B =
[[143 139 132 130]
 [153 121 102 127]
 [131 140 142 116]
 [136 137 107 148]
 [131 123 123 119]]
B[-5, 0] -> 143
B[2] -> [131, 140, 142, 116]
B[-1, 2] -> 123
B[2, 1] -> 140
B[-1, -3] -> 123
B[-4, 2] -> 102
B[0, -2] -> 132

A =
[[136 121 129 135 129 122 142 130 127 119]
 [127 125 123 134 108 133 125 138 104 140]
 [141 136 122 110 134 123 130 143 119 110]
 [119 123 130 130 127 133 135 142  98 143]
 [113 130 131 132 129 142 130 130 124 138]
 [112 126 132 140 116 140 131 138 115 140]
 [115 143 121 118 119 134 124 136 124 130]
 [127 118 126 135 122 124 138 133 106 138]
 [149 129 139 134 145 129 135 126 149 107]
 [ 99 127 132 133 122 146 129 138 106 150]]
A[0, 0]	136
A[1]	[127, 125, 123, 134, 108, 133, 125, 138, 104, 140]
A[9]	[99, 127, 132, 133, 122, 146, 129, 138, 106, 150]
A[2]	[141, 136, 122, 110, 134, 123, 130, 143, 119, 110]
A[0]	[136, 121, 129, 135, 129, 122, 142, 130, 127, 119]
A[8, 8]	149
A[9, 2]	132
A[4]	[113, 130, 131, 132, 129, 142, 130, 130, 124, 138]
A[5, 3]	140
A[:, 6]	[142, 125, 130, 135, 130, 131, 124, 138, 135, 129]
A[7]	[127, 118, 126, 135, 122, 124, 138, 133, 106, 138]
A[6, 9]	130
A[5, 7]	138
A[1, 4]	108
A[4, 5]	142
A[9, 5]	146
A[5, 0]	112
A[2, 7]	143
A[8, 4]	145
A[4, 1]	130
A[0, 4]	129
A[3, 0]	119
A[:, 8]	[127, 104, 119, 98, 124, 115, 124, 106, 149, 106]
A[4, 2]	131
A[8, 0]	149
A[3]	[119, 123, 130, 130, 127, 133, 135, 142, 98, 143]
A[6, 7]	136
A[:, 9]	[119, 140, 110, 143, 138, 140, 130, 138, 107, 150]
A[4, 0]	113
A[3, 7]	142
A[8, 5]	129
A[8]	[149, 129, 139, 134, 145, 129, 135, 126, 149, 107]
A[7, 8]	106
A[0, 3]	135
A[8, 7]	126

m =
[[101, 133, 135, 131, 114, 118, 138, 134, 110],
 [104, 133, 133, 130, 117, 118, 137, 135, 111],
 [108, 133, 133, 130, 119, 120, 136, 134, 114],
 [109, 133, 133, 130, 119, 120, 136, 134, 115],
 [105, 133, 133, 130, 117, 119, 136, 135, 112],
 [106, 133, 133, 130, 118, 119, 136, 135, 113],
 [101, 133, 136, 132, 112, 118, 138, 134, 110],
 [110, 133, 134, 131, 119, 121, 135, 133, 116],
 [102, 133, 134, 130, 115, 118, 137, 135, 110]]
m[0, -9]	101
m[:, 8]	[110, 111, 114, 115, 112, 113, 110, 116, 110]
m[1, -8]	133
m[3, 2]	133
m[5]	[106, 133, 133, 130, 118, 119, 136, 135, 113]
m[-5, -9]	105
m[:, 4]	[114, 117, 119, 119, 117, 118, 112, 119, 115]
m[-3, -6]	132
m[7, -6]	131
m[4, 4]	117
m[0]	[101, 133, 135, 131, 114, 118, 138, 134, 110]
m[-7, -9]	108
m[-3]	[101, 133, 136, 132, 112, 118, 138, 134, 110]
m[-7, 3]	130
m[3, 1]	133
m[0, 8]	110
m[7]	[110, 133, 134, 131, 119, 121, 135, 133, 116]
m[7, 8]	116
m[6, 5]	118
m[8, -2]	135
m[:, 2]	[135, 133, 133, 133, 133, 133, 136, 134, 134]
m[0, -3]	138
m[4, 3]	130
m[-1, -1]	110
m[-2, 2]	134
m[8, -8]	133
m[4, -8]	133
m[0, -7]	135
m[:, -8]	[133, 133, 133, 133, 133, 133, 133, 133, 133]
m[:, 5]	[118, 118, 120, 120, 119, 119, 118, 121, 118]
m[7, 4]	119

a = [149 147 150 105 149 105 148 150 105 148 106 102 103 105 148 150]
a[0]	149
a[9]	148
a[13]	105
a[5]	105
a[2]	150
a[12]	103

grid = [119 122 128 128 133 125 135 150 142 145 109 141 126 120]
grid[-14] -> 119
grid[12] -> 126
grid[3] -> 128
grid[10] -> 109
